One turn moves each row of this set onto another row. After a few examples, where does it send each row asked below?
gugib: [-18   2 -10   4  14   9  -1  10  22   8  -4  -3   4   1  18   1  11  -8
   3  -7  -6  18   6  -5   5 -20   7   5  10   2   2 -16   8]
retel: [-18   0  -6   2  10   9  -3   8  27  15   5  -7   4  -2  15  17   3  -2
   7   6 -10  18  -2  -9  13 -11 -15  19   6  -1   3 -22   4]
tuv: [  4  15   4  13 -10   9   9   9  13  17   9  13   1   7   1   0   0  -5
   1  -2   0 -12  -6  -1   3 -12 -10   6   7  10   6 -14  11]
Rure: [-10   8  11   3 -17   5  11  -1  10  19   7   4   5   1  21  -4  -1  10
  -8 -12  -2  10   1  -4  -8  -8  -4   8   4   6  17 -17  28]
sofi: [-20  -7 -10  -4  -4   5   4  10  -2   2   4   3   0 -13   8  -7   2  -3
   1  14  -5  -3  -2 -20   1 -21  -9  10   0   6  -1 -13  -7]
lenak: [ 10   3  -1   4   0  10   3   7  -3  14   9  13  17  -1   9  18  -6  -7
  -1   9  -4  -4   0   4  -4 -11  -6  10   5  11   4 -15  12]
safi: [-14  -9 -15  -6   2  11   8   5   2  -6   8   3   4 -17   2 -10  -3 -13
  -3   4  -1   4  -5  -3  -5 -20  -7  16   7   1  -9 -11  -7]
pid: [-19   2  -7  -1  -8   3   6   2   1   6   1   9   8 -23  11   8   2  -1
  -3  13   0  26  -1  18   0 -29  -1  15  -2  13   3  -4  13]
zes: [-24  13  -2   8 -20   3  11  11  11  12  -6  -3   0 -16   5  -5  14  -4
   3  16 -10  14  -9   3  12 -26  -7   7   6  17   0 -10   8]
Redag: [ -4   6   1   2 -16  20  19   6  -5  17   2  -2  11 -11  19  15  -1   3
  -9  -6  -9  13  -4   1  -7   0 -10  12  12   5  11 -24  24]
vaves: [-19  -1  -1  -4 -21  -2   7   4  11  -1  -9  -4  10  -9   7  -4   2  -2
  -6  18  -5  22  -5  12   5 -20  -4  16  11  10   4  -5   6]
posem: [-20  -1 -18   0  -7  -1  -3   9   5   6  13   0   1 -14   6 -11  -1   0
   7   8  -6  -4  -7 -10  -1 -16 -25  17  -3  17   0  -9  -3]
teb: [ -2  10 -19   5  -6   6   7 -29  -5   5   1  -9   0   0  12  24   5  -9
  -7   2 -17   1  -6   0   6 -12 -12  12   9   9  -4 -13  14]
Rinu: [-16  -3 -21   3   4   8   0   6   3  -1  11   5   1 -21   3  -9   0  -8
   1  -6  -2  -2  -5   2  -4 -25 -17  16  -2  18  -8  -3   3]
Fot: [-31   9 -13  -6 -12  12   8 -15  -4   5  -3  -1  -4  -4   8  -3   9 -14
  -5 -10  -1  17  -3  -1  -2 -18   0   2  18  -2  -3  -8  -4]
Sudal: [-12 -16 -25   1  -5  16   8 -11   6  12   8   1  10 -13  11   6   1   4
 -14 -11  -3   3   3 -10 -10  -1   6  12   0  -1  10 -21  10]
soval: [ -7  11   6  -1  -5  -3  13 -12  25  19   7  -2   5   0  18   3   2  -3
  -1  -3  -2   1  -8  -3   1 -12  -9  10   5  12   3 -13  37]
fitop: [-15  17  -7   8 -20   3   7 -22  -4  11  10   4  -7   9  14   5   3   9
  -8 -13  -7   8   1  -6   0 -16  -9   9   0  -3  13 -12   6]
Veli: [-21  13  -8 -10  -7  -5  -2 -20  14   9   8   8  11 -25   7  18   7  -5
   0 -11  -2   3  -5  21   5  -1  -8   9   3   9   2 -12   9]
vazar: [ -9  16 -12   4  -7  -7   4 -33   5  10   7   0  -3   9  16  13   5  -1
  -4  -4  -6  -1  -4  -4   4 -22  -8   9   0   7   2  -5  17]
mis: [-20   3  -8  12   6  14   4  12  24   6   4  -6  11   1  18   8   7   1
   1 -16  -1  19  -1   8   0 -15 -14  19  10   0   2  -9   2]
meli: [-20   2   2 -11 -13   7   6 -11   4  -4  -7   8  12 -22  10  24  12  -3
 -10  -7  -3   1  -3  10   7  -7   4   4   8   6   4 -14   4]
Tuk: [  2   8  -8  -2  -4   9  19  -4  10  16  -2  -6   6 -14  17  19   3 -13
  -2   0  -8   3 -10   3   2  -5 -11   9  13  12  -1 -21  36]
fada: [-20  16 -16   0 -14  -3   8   6   8  19   6   0   3 -24   6  -3   3  -5
   6  13  -4  24  -6  17   5 -17 -12  15   4   9   3 -11   8]
Voraz: [-27   3 -13   2 -13  20   2 -14  -1  -2  -2  -4  -3  -9   5  13   5  -5
  -4 -14  -2  13 -11   8   1 -19 -21  13  10  17  -7   1   3]
sepub: [  8   2   2   6 -13  10   0  10   4   6   3  10   8  10   3   2  -7  -2
  -6   4  -7  -6   0   1   0  -3  -8   9  11  13  12 -15   9]
kobov: [-36   7  -4  -8  -8   4  -2 -20  -1  21   8   1  -2  -6  12  10   6  -4
   4  10  -5  15  -4 -18   4 -21  -8   5   5   3  -1 -12  -2]
busuf: [ -6  13 -14   9 -19  17   9 -16 -16   7   1  -2  -5   0  10  18   5   2
 -12  -9 -17   9   0  -3   4  -8 -10   9   9   2   7 -19   5]
nobeg: [-17   4 -23   6   7  11  -5  20  17   8  -6   0  -3  -5  19  16   7   3
   5  -9  -4  15   3  -1  10 -12 -15  14   4  12  12 -14  13]
dek: [-30  21   1  -1 -17  -6  -2 -10  13  18   5   6   5 -20  10  10  17   3
   4 -10  -8  -5  -5   3  10  -5  -8   0  -2  16   8 -14   6]
mariv: [-15  -4 -29   7 -10   5   9 -12  23  16   4  -9   3  -6  12   1  11   2
  -3  -8  -3 -14  -6 -16   2  -4  -9   9   0  11   5 -15  17]
Vosel: [-19 -15 -10   5 -12  13   9 -12  19  12   5  -2   7  -3  12   5   5  11
 -12  -4  -1  -8  -3 -21  -1 -10   0  12  -5   3   9 -14  10]
sifab: [-30   8   6  -7 -26  -1   4  -7   9   5  -4  -1  11 -12   9  10  15   4
  -3  -4  -8  -1  -5   0   9   2  -4   3  12   2  10 -18  -3]
ven: [-12  -5 -30  11  -1  19  15 -12  10  22  11  -5   9 -20   9  13   8  -3
  -5 -13  -4  -6  -6  -6  -5  -6  -6  13  -3   9  -3 -18  13]
fize: [-28   3 -21 -10 -11   0 -15 -17   1  10   1  -2  -6  -8  11  15   0   0
   4   4  -5  12  -5  -4   7 -11 -23  12   4  22   4  -4  11]
Rona: [  8  16 -11   4   2   1   8   5   7  22  14  13   9   1   6   5  -2 -13
   6   4   3  -8  -4   5  -3 -11  -9   6   7   6   5 -15  13]

vazar moves to teb
Rure moves to soval
Voraz moves to Fot
And these:
ven moves to Sudal
sifab moves to dek
safi moves to sofi
pid moves to vaves
retel moves to nobeg
sepub moves to tuv

One turn moves each row of this set onto another row. After a few examples, where does it send each row asked below?
buv: [  9  -3   0  12   6   6   0  11 -18   4  -6 -19  -8   8  -9]
mas: [  3 -11  10   7 -14   3  12   2 -10  -4  -2  13   7   7  19]
gomab: [ -8 -15  -6   8  -8   9   1   6  -6   4  -4 -27  -2  -2  -6]
rar: [  7  -4   3  12   5   0  -3  12 -20  10  -5 -14  -6   3  -8]
Nogos: [ 3 -8  2 19 -7 -8 22 -1  3 -9 -2  9 -8 -2 11]
sopob: [  4 -14   8   2 -13   7  10   0   0  -7   0  10   6   8  17]
Runa: [ -9 -11  -4  18  -7   7   0   5 -12   3 -10 -26  -4  -4  -2]
Pifug: [  1 -14   9   2 -12   4  15   0  -6  -5   1  13   6   6  18]
Kamut: [  1  -7   0  17  -9 -11  20  -6   6  -6   3   6  -6  -3  12]
budu: [ -8 -18  -6  13  -7  14   3   9 -12   0  -9 -24  -1   1  -6]
bapi: [ -4 -18 -16  10 -15  -5   7   7   2   5   0 -12 -12   1  14]
lotam: [  3 -13   6   4 -19   8   6  -5  -4  -6   0   9   9   5  16]
tisi: [ -5 -14  -6  14  -8   7  -1   9  -8   5  -5 -26  -3  -4  -4]
gevop: [  2  -7   4  14  -5  -6  23  -2   7 -11   0   9  -9   1  10]
buk: [ 10  -9   0  13  -1   0 -12  -3  -8   3  -5   4  -8  18   8]
pufib: [  2 -11  -2  12  -3  -6  24  -4   6  -6   3  11  -7   3   8]
Meza: [  1  -8   2  13 -11  -8  20  -1   8  -5   4  12  -4  -1   7]
Zizum: [  7  -5  -1  12   7   5   3  14 -16   3  -6 -11 -10   8 -14]
tuzep: [  6  -8  -3  14  -6 -12  22  -3   3  -5   3  10  -9  -2   7]
tanek: [  5  -9  10   2 -12   0   7  -4  -6  -3   0  10   8   6  20]
Monit: [  7  -5   5   9   6   1  -1  14 -17   5  -4 -13  -3  11 -10]
feb: [  2 -11   6   2 -13   0  11  -5  -4  -4  -3  14   8   6  14]
kek: [-15 -12  -5  15  -6   7   6   7  -8   2  -8 -27  -4  -1  -4]
Veg: [-10  -9  10   3  -4  19  14   1 -16   2  -4  -3  10  -5   4]
tugu: [ -6 -17  -4  15  -5  10   4   8 -15   3  -5 -27  -4   1  -4]
pipu: [ 8 -5 12 14  6 -3 19 10 -1 -9 -5 -6 -3 -9 -7]
fasa: [  7  -5   0   8   8   1  -3   5 -13   6  -2 -14  -7   8 -14]
poz: [  7  -4  -2  12   8   2  -5   6 -17   9  -8 -13  -6   7 -10]

budu moves to Kamut
tugu moves to Meza
Monit moves to lotam
And these:
Veg moves to bapi
gomab moves to Nogos
Pifug moves to tisi
rar moves to sopob

